Turns in one plane each, and the order they were made in; the first pair answered:
turn q430:
[ 1  5 15 -1 -8  1  1 10 -3  3  1] => [  1   4  12  -3 -10   0   4  12  -5   1  -2]
[ 14 -29   0  -7 -15   2  -2   5   1  -4 -14] => [  3 -12 -22  -6 -14  -1  16   5 -11  -9 -14]
[14  1  1 -7 -8 -2 20  3 -4 -8  2] => [ 9 13 -2  0 -1 -2 20  0 -6 -5  8]
turn q255:
[-2  1  5 -1 -6  2  3  4  0  3  6] => [-3  3  5  1 -3  1  2  4 -1  4  8]
[ -2  12  19   2 -12  -8 -10 -17 -23  -1  14] => [ -4  11  16   5  -9  -9 -13 -20 -21  -1  15]
[  4 -32 -14  -8   2  -8   8  -2   1  -8 -25] => [  5 -22 -10 -14  -6  -6  16   8  -7  -7 -28]
[  0  18 -10   3   8   9   9  -8 -15   8  -2] => [ -1  10 -13   9  16   8   3 -15  -9   9   0]
turn q113:
[ -3  -3 -27  -2  -4  19  -1  23   8  -1   2] => [  2 -12 -18  -2  -6  20  -9  22  14   0   2]
[-19 -16 -39 -15  12 -17   3 -21 -11   5  20] => [ -9 -31 -34 -30  -4 -16   7 -11 -13  -1   7]
[ 10 -48  -5  14  12 -16 -28 -23  28   7 -15] => [-14  -3 -36  32  33 -20  -8 -33  14   9   0]
[ -8  14  -5   6   8   0  -4 -11   0   5   4] => [-4 11 -9 -8 -6  0  9  0 -9 -1 -7]
Pairs:
Each pair is two turns apart.
[-19  23 -31  26  32 -10  -2 -21   4   6  19] => [ 20 -43   0 -26 -25  -6   1  14   2 -10 -23]
q113, q113
[  8  -9 -30  -2  18  -9   4  -8   3   2   4] => [ 11  -9 -17   4  22  -6  -9 -11  11   8  10]
q430, q430
[-10  16 -12  -7   8  -1  22   1   9 -10  -2] => [-9  9 -2  4 20  0  2 -9 23 -3  8]
q430, q255
[ -4 -13  -2  17 -10   4 -15  -1  10   8  15] => [  2 -20  -1   2 -25   5  -4   9   2   3   4]
q430, q255
[-22  -6 -10  28  38   0 -19 -26  27   9  13] => [ -1 -59  -6  -5   5  -1 -14 -10  27  -6 -16]
q430, q430
[  9  26  37  29   7  12 -23  -1  18  25  27] => [ 15  28   9 -15 -36  10  33  33 -20   2  -9]
q113, q113
[ 11   6  20   5 -34   0 -24   2  -7   1  -3] => [  4  25  17  14 -25   0 -22  -2 -10   6   5]
q255, q113
[  8 -19  10   7  -1   2 -21 -14  22   6   9] => [ -1 -13  -7  15   9   0 -16 -22  20   5  12]
q430, q113
[  3 -27  -7   0  11  -5  -5  -9   5  -2   0] => [ -4 -15 -21   0  13  -7   6  -9  -3  -5   0]
q430, q430
[ -5  10   6   1   1   2 -13   3  14   5   2] => [  0  -6   0 -12 -11   0  -5   9  10  -3 -10]
q430, q430
[  5  -3   2 -23   6  20  -6   3 -12 -24   7] => [  6  -6   6 -21   7  20 -11   2  -9 -22   8]
q430, q113
[ 12   5  -5 -15  -9 -25  12  -7 -12  -8  -7] => [  6  24   4   2   7 -23   0 -15  -5   3   9]
q430, q430
[ 15  20 -13 -17  -1  -4  32  18 -27 -14 -11] => [  1  36 -15  16  34  -6   9  -8 -10  -1  15]
q430, q255
[  6 -32 -18  10   2  -5 -22 -14  15   0  11] => [  0 -27 -39   3  -4  -8  -2 -10   3  -8   2]
q430, q430
[ -7 -22 -42 -15 -10  -8  31   3  -3 -19 -22] => [ 13 -54  -3 -15 -15  -2  -2   3  19 -11 -21]
q255, q113
[ 19  -6  29  -7 -10   9 -10   3  11   3  11] => [ 14  -7  23   5   3   7 -17  -9  19   5  18]
q430, q113
[ -5  35  -7   2  -6  -7  12  -5 -12  -4   5] => [ -6  10 -15  17  12 -11  -7 -25   6  -4  11]
q255, q255
[  3  -8 -26  -9 -18  -7  32  11 -13 -12 -21] => [  3 -16   3  29  19  -4 -22 -18  24   9  10]
q113, q113
[ -7  23 -27  -7  -2  -3  20 -35 -24  19  17] => [ -1 -14 -30  -2   6  -7   0 -50  -5  16  16]
q255, q255
[-15 -11 -30   8   2  -8  14  -8  13   9 -11] => [ -6 -19 -22  -6 -13  -5  18   3   9   6 -21]
q113, q255
[ 7  3  4 21 13  9 -3  1 -6  8  5] => [ 15 -18   6  14   6   8  -6   2  -3   4  -4]
q255, q430
[ 14 -46  21  -8 -13  -5 -20   8  13 -15 -11] => [-26  28 -31  20  20 -11  14  -7 -11 -13  11]
q113, q113
[ 17 -35  24   3   5  -5 -26 -11  16  -1  -7] => [  6 -30   6  16  20  -9 -25 -24  18  -1   0]
q430, q113
[-18  39 -25  -6   2   2  41  13 -38   4  -8] => [  4 -14 -16 -30 -23   2  36  24 -32  -8 -32]
q255, q113
